Each row has a name. After each piece below comes the name of the row it's from, unless a question asks for something else. Each question is about the rows just above it. Places in a row count from 0.

Columns, left to right: A C M T B
<77>: [117 117 117 120 117]
<123>: [148 108 109 153 144]
<72>: [165 115  85 159 163]
<29>: [128 119 130 128 128]
<8>: [128 130 198  57  62]
At which places does <77> hold [117]? : 0 1 2 4
Right after [148] comes : [108]
q: [128 119 130 128 128] : <29>
Right after [159] comes : [163]
At which places does <8> hold [198]? : 2
What comes right after [85] in the named rows? : [159]

Columns, left to right: F D Z L G Q S
<47>: [136  98 143 152 111 106 134]
<154>: [127 121 115  96 145 120 118]
<199>: [114 151 116 103 148 143 118]
<52>: [132 128 138 139 128 120 128]
<185>: [122 110  92  85 189 107 112]
<38>: [123 158 128 119 125 152 196]
<200>: [122 184 128  93 146 157 118]
<89>: [139 123 154 178  98 132 140]
<70>: [123  90 131 135 120 128 128]
<207>: [137  83 197 204 128 106 170]
<151>: [141  84 128 197  89  95 163]
[128 106] is in which row? : <207>
The one value in <70> and <154>: : [120]
[110 158] is in which column, read top down? : D
What comes right after [121] in the named rows? : [115]
Which row holds [141  84]? : <151>

Columns, left to right: K W Y J E P U
<71>: [128 130 125 125 140 136  82]
<28>: [131 124 127 104 127 127 158]
<45>: [131 113 132 104 127  90 158]
<116>: [129 128 129 129 129 127 128]
<125>: [125 130 125 125 140 140  82]
Which row holds [125 140 140  82]? : <125>
At which places does <28> hold [131]? : 0
[125 104] is in which column, read top down? : J
At which places does <125> hold [125]? : 0 2 3
[127  90 127 140] is in which column, read top down? : P

Columns, left to right: bopi guba panon Bemig Lipe Goda fofop lok vavo Dul
<84>: [134 121  67 161 144 160 168 151 101  98]
<128>: [120  85 142 108 142 135 195 123  96 154]
<120>: [137  92 165 123 161 107 147  92  74 142]
<43>: [110 161 140 133  99  63 105 184 123 149]
<145>: [ 86 136 137 107 161 140 160  99  63 105]
q: [107 161 140 160  99  63 105] : <145>
Shared by <128> and <43>: : [123]

Columns, left to right: V R N X
<65>: [141 116  89  89]
<41>: [116 141  89  75]
<15>: [141  90  89  88]
Where do [116 141  89  75] appear? : <41>
q: [141 116  89  89] : <65>
q: [116 141  89] : <41>
[141  90  89  88] is in which row? : <15>

Columns, left to right: ful kenaz mavo zilor favu beni
<31>: [125 142 169 172 167 108]
<179>: [194 115  98 123 157 167]
<198>: [157 122 141 138 127 175]
<144>: [ 51 164 180 154 134  79]
<59>: [139 122 173 148 121 165]
<99>: [159 126 102 122 142 128]
<204>: [175 104 133 140 117 201]
<20>: [103 147 170 152 152 152]
<108>: [188  98  95 109 150 138]
<107>: [125 172 142 169 167 130]
<168>: [126 140 151 117  56 166]
The entry that follows [139]: : [122]
Places of [152] in row <20>: : 3 4 5
[125 142 169] is in which row? : <31>
Right after [141] comes : [138]
q: [125 172 142 169 167] : <107>

Columns, left to right: Gira lumil zaz Guv Rulok nekan Poneb fis
<153>: [144 106 124 141 136 137 132 118]
<149>: [173  63 117 158 148 148 140  96]
<48>: [160  72 119 158 146 148 139 100]
<171>: [152  87 120 142 139 136 135 111]
<6>: [174  64 117 159 148 149 140  95]
<115>: [173  65 117 161 148 150 140  97]
<132>: [161  71 119 160 147 150 140  97]
<194>: [ 64 174 120 141 138 135 134 115]
<56>: [146 107 125 143 136 139 133 115]
<195>: [158  86 121 146 140 140 136 105]
q: [119 160] : <132>
q: [174  64] : <6>
q: [117 159 148 149 140  95] : <6>
The entry that follows [132]: : [118]
The one value in <149> and <132>: : [140]

Columns, left to right: mebal Pudu Nolin Gubi
<121>: [117 114 118 124]
<62>: [130  44 132 101]
<92>: [136  80 131 146]
<124>: [117 124 124 124]
[117 124 124 124] is in which row? : <124>
At which places does <124> hold [124]? : 1 2 3

